128 stands for zero in the data rows.
Here is a table of points, one per row:
[150  79  95  94 106 111 143 149  77 124 115 124 161  92 123 122 169  65
 172 139 165 158 128 142 167 131  93 118 106 121 138 198]
[169  51 155 119 113 119 108 159  99 153 140 131 131  96 178 141 102  50
 161 122 123 119 131 130 196 145 101 151  91 135 141 113]
[169 106 152 119 159 118 151 156 125 127 138 142 170 104 121 125 147  49
 106 113 166 168 130 140 161 117 104 114 147 130 116 168]
[ 98 109 165  98 110 139 131 131 137 154  99 116 159 147 174 166 120  98
 137  83 141 110 133 139 133 124 109 143 136 116 149 152]
[159 123 143 133 130 125 126 137 150 135 141 143 165 143 119 162 113  89
 114  63 172  95 140 149 110 116 126 157 163 162 101 193]
[141 204  97 200 165 215  73  79 120 156 103  90 125  81  74 167 124 138
 157  34 104 105  67 143   7  88 118  75 114 109 150  64]
[177 141 110 211 185 232  62  35 166   0  79   0 102 114  15 164 161 176
 105  25 118  30 152  92   0 173 166 135  22 247 210  49]
[246 227 105 255 253 253  49  32 143 192   6  67  77 161  65 199 143 138
 182  76  91 124 128  63   0 102 127  49 107 218 189  33]
[143  65 124  97  92 123 193 154  83 133 141  91 156 117 136 150 136  64
 133 112 120 142  83 110 156 168  87 103 129  88 151 183]
[131  69 122 111  91 152 121 168 127 127 145 130 203  99 105 138 127 107
 157 139 128 160 157 117 160 188  71 118 135  96 170 180]
[157 107 143 100 111 107 173 155  71 140 130 148 150 110 124 142 121 135
 157  87 188 121 119 155 146 140 118 131  90 108 168 115]
[131 133 137 157 154 107 158 126 103 125  96 123 128  92 166 110  89 126
 135  73 178 130 114 150 172  97 105 149 121 101 137 189]
[139 111 126 128 145 130 141 132 137 152 115 173 166 136 103 121  72 134
 129  84 128 130 128 152 152  82  82 170 105 161 147 147]
[199 190 134 186 184 195  92 104 133 142  37 106 106  95  81 129 129 165
 183  43  68 112  98 113   0 148  81  40 103 140 148  93]
[173 110 100 219 248 231  65  31 242  21  59   0 132 164  17 174 131 160
 131  42  88   0 114 133  15 144 203 115  36 235 199  26]
[255 185 101 255 255 253   5   0 147 198  52  49  91  51  80 171 128 150
 155  59  63 118 139  78   0  55 158  44 111 199 220  18]
[177  70  91 115  89 135 169 164 117 139 156 125 163 151 118  76 140  68
 162 111 159 154  73 141 189 136  76  96 110 107 168 144]
[134  71  92 115 127 117 151 163  87 158 145 171 148 132 109 147 122 113
 166 149 151 114  97 118 185 182 103 101 119 131 185 169]
[108  96 115 110 115 112 131 182 104 145 110 144 188 108 130 119 129 115
 169 115 166 147 149 120 142 169 145 124 129  99 189 139]
[142 111 136 130 114 112 104 136 113 103 129 170 124  40 139 116 146  83
 130  86 190 100 153 118 158 116 101 134 142 118 157 138]
[100 153 105  88 158  95 109 152 135 145  78 132 130  98 168 144 119 129
 113  85 165 119 110 109 138 113  85 132 135 161 173 167]
[148 143 121  82 105 165  62 137 155 132 105 177 147 130 162 147 132 145
  28  49 166 118 173  95 125 170 151 204 119 172 117 188]
[ 77 241  62 163 255 255 108  89 144 121 122 199 160 110 141  90 112 115
   0  75  88  83 138 234 120 255 214 143  59 183 161 149]
[ 44 255  26 225 246 255  42  52 117  96 145 213 144  70  81  47  70 102
   0  25  42  53 174 255  93 255 242 150  60 147 128 147]
[129  88 114 101 103 107 162 125 119 171 143  87 156 107 180 130 129  71
 163 151 139 138  89 149 214 146  71  94  65 134 166 166]
[137  94 112 127 104 127 141 155  83 109  90 113 166 139 148 123 157  93
 150 100 173 150 124 145 187 133 102  99 129  82 147 170]
[142  76 138 103 112 139 145 118  74 130 135 156 169 105 118 116 146 119
 161 104 178 111 133 157 136 163 113 108 119 109 102 151]
[144 140 143  87 113 130 144 150  98 147 104 110 128 126 125 146 122 103
 136  95 165  97 128 150 157 151 110 121 165 138 166 169]
[ 92  99  88 101 136 113 142 133 106 123  89 149 112 195 126  65 131 100
 142 131 111 140  80 103 122 105 174 163 121  95  75  75]
[136 173 152 139 198  33 155  85 140 133 177  97 117 194 128 147 194 213
  83 182 135 106 194  30 161 173 131 173 184  87  84   0]
[117 222 155 155 195  74 113  40 200  54 183 119  73 205 154 135 179 220
 133 199  99 120 231  58 207 143 128 138 214  76  76   0]
[ 76 106 152 226 100 208 195 247 183 180  95  89  54 108 150  68 132 240
  30  82 139 119 153 127 136  52 161  92 191 122  66 105]
[166  61 108 126  85 122 130 140 112 151 137 117 182 121 173 136 167  91
 172 147 169 157  92 154 140 174 124 160  74  88 144 153]
[147  96 150 133  99  95 144 169 120 141 147 104 145  94 179 155 148  73
 133 140 145 142 102 153 148 143  83 119  88 119 142 164]
[160 127 129  90 101  95 132 178  94 171 150 136 150 133 147 106 131  83
 131  90 143 132 136 167 144 123  83 116 161 166 165 147]
[137 111 130  98 125  98  93 174 129 155 136 139 137 108 143 141 103 113
 138  77 143 117 103 129 157 145  84 105 158 169 110 134]
[ 59  93 123 138 124 142  75 125  79 122 116  91 104 160 166  75  85 122
 132 172 150 183 163 116 100 112 132 126 160 116  99 134]
[150 255 150 149  68  47  93  83 186  88 132 123  90 205 132 109 162 205
 140 198 109 148 183  85 180 150 203  90 191 121 101  76]
[142 220  95  46 168 166 180  82  80  88 207 140 115 204 178 161 139 240
  91 242  86 124 172 110  74  67 149 176 182 103  10  32]
[ 60  93 166 126 147 152 146 126 158 170 106 138  40 143  78 126 207 225
  78 132 100 223 179 153 156 107 209 107 172 202 104 123]
[129  97  61 104  95 113 145 177 115 145 155  82 134 115 143 117 172  47
 185 136 132 138 117 149 174 173  97 141 100 114 159 172]
[112  71 152 119  93 186 150 140  76 128 113 144 152 120 161 139 116  96
 169 149 178 119 142 116 180 165  90 100  95 158 130 169]
[ 63 104  92 127 110  94 145 134 130 141 112 144 163  97 152 152 159  63
 147 105 147 152 102 104 145 143  90 105 119 149 128 133]
[164  92 162 136 115  74 139 117 117 166 107 139 170 117 129 123  95 104
 119  99 130 113 107 139 142 177 108 144 150 137 108 143]
[ 79  94 139 119 109 151 119  99 126 158 126 135 122 145 145  64  87 106
 107 151 123 141 105  98 100 133 127 106 197 102 106 120]
[158 230 122 176 141  68 128 114 182  61 212 136  31 207 120 113  88 181
 145 204 151 160 195  55 183 145 166 115 159 144 112  37]
[106 178  93  76 167 126 126 110  92  79 208 109 108 173 139 141 128 223
 100 234  64  80 175  93  95  53 113 202 184 127   0  31]
[ 70  69 144 202  83 136 117 138 170 114  65 202  82 120 135  77 170 252
  68 204 110 222  85 120  40 115 186 211 199 185 100 107]
[128 112 128 116  89 103 190 165  54 166 152 104 176  94 129 141 150  84
 179 139 181 155 105 178 150 132  88 136  91 125 169 146]
[146  77 128 129  69 134 133 121 113 142 154 134 157 152 147 137 120  93
 157 113 156 124 111 146 186 161  92  79  83 115 133 167]
[152 115 141 100  78 128 176 116 129 155 128 122 153 120 162 140 100 116
 165  76 152 160 106 105 166 160 107 162 111 156 148 164]
[137 111 102  67 135 134 182 150 134 132  98 155 137 124 141 132 111 124
 139  64 162 123  85 129 128 145  95 148 132 111 149 103]
[114 109 150 144 118 141 113 141 102  52 123 188  81 163 172 120 157 145
 145 136  88 135  57 110 121 121 148 164 166  96 140 174]
[137 196 126 119  89  61 142 112 147 104 150 125 117 140  87 135  81 201
  96 218  79 111 171 102 127  57 179 142 136 118  45 103]
[125 220  70 118 104  30 128 109 178  73 211 157 108 148 126 173  65 242
  85 238  10 106 196  71  99  57 155  97 135 148  68 112]
[ 84  97 181 100 150 125 118 103 169 182 131 126   0 121  68 123 161 214
  80 171 102 128 146 164  86  91 138 158 124  68  98 173]
[124  59 152 149  81 132 128 184  75 123 141 115 179 125 113 181 136  55
 130 161 171 155  81 196 189 113  93 113 113  90 206  80]
[117  80 101 125  86 137 148 160 139 130 126 151 143 126 152 152 141  74
 208 101 135 107  86 167 176 161 113 128 126 114 119 169]
[141 117 157 119 143 117 126 199 170 118 124 138 161  94 186 117 112  75
 175 146 155 148 118 117 112 149 102 148 116 117 160 178]
[145 100 127 119 135 116 108 151 144 178 146 126 131 112 134 160 126 115
 158 103 142  95 122 109 145 144 116 137 137 112 140 200]
[ 67  84 142  93 140 112 103  98 130 134 148 142 115 167 181  57 108 134
 122 148 182 136 111 131  72  92 158  82 143 105 134 134]
[149 197  96  62 119  85 131 105 166  83 150 123 107 133  88 134  82 144
  78 250 110 109 149  80 121  44 210 102 146  99  50 115]
[136 255 116  95  79  75 149  90 214  68 179 163 114 111  93 150  83 221
  78 255  76  93 169 116 107  24 178  89 173 141  78  85]
[ 65 106 172 113 166 128  71 183 174 195  93 122   0 169 127 112 185 161
  75 161  75 114 153 195  81  73 197 163 128  79  89 135]
[144  98 139 118 102 132 115 150  99 170 110 109 210 149 104  80 149  79
 189 146 118 141 100 145 210 138  99 158 106 102 179 178]
[144  58 123 130  84  90 132 147  77 141 114 125 173 148 128 134 137  79
 130 116  83 169 112 154 137 144  86  82  66  64 142 161]
[127  93 108 121  97 121 148 125 138 139 114 140 128 118 117 135 117  27
 166 110 166 137 154 149 130 116  91 171 124 109 139 150]
There is one direction along which these points spread out most. Take the direction at right angles to it along which they spread out most. Then take the direction at right angles to both along which they spread out most. Go by this last direction. Where along it does each point below lie, from 0 to 99? 50 is the average, and the first point above lies past it. One standard deviation of the points above along it is 16.
[103 109 155 116 141 103 121 134 119 142 123 130 152  99 124 133  87  87
 151 112 150  74 112 138 146 130 110 156 164 155 161 160] 47
[ 84  90 143  99  88 136  97  87 130 110 130 164 110 146 145  42 130 123
  91 155 118 134 114  93  91  73  88 152 137 111 141 118] 44
[103 220 155  96  90  64 183 139 153  67 139 134 111 137 109 105 103 164
 127 191  27 110 171  82  91  64 190 130 126 102  51 106] 51
[ 96 255 160  89  66  68 157  80 178  65 133 136 101 130 116 140  70 198
 122 245  36 109 188 113 137  38 192 116 120 170  28  54] 56
[ 50  82 136 139 159 169 105 157 216 175 157 180  58 136  60 146 172 249
 123  96 129 252 145 158  99  86 218 138 146 121  75 130] 28
[156  69 139 127 106 132 136 126 100 154 138  92 174  71 132 127 124  66
 156 153 208 163  56 140 204 152 120 132  90  88 111 141] 57
[131 114 144 143  96 159 190 170  90 167 146 130 175 155 139 124 138  66
 162 121 151 108 113  80 165 147 122 142 128 107 150 164] 54
[130  95 137 121 144  67 130 149  97 119 116 149 149 143 169 162 103  99
 174  93 137 153 100 171 144 163 126 157 128 133 171 138] 50
[104 119 179  86 137  95 118 136 103 132 134 147 150 128 137 121 163 123
 127  66 150 125  92 152 133 120  78 107 105 143 146 129] 49
[ 90 115 203 144 141 166 124  96  99  90 186 123 101 116 142  94 163 137
 119 135  92 158  82 112 140  94 147 183 181 104 128 180] 40
[ 98 228 148 112 114  54 156 127 142  35 156 154 119 122  74 144  82 194
 136 239  54 121 154 124  88 100 150 102 140 157  25 121] 51
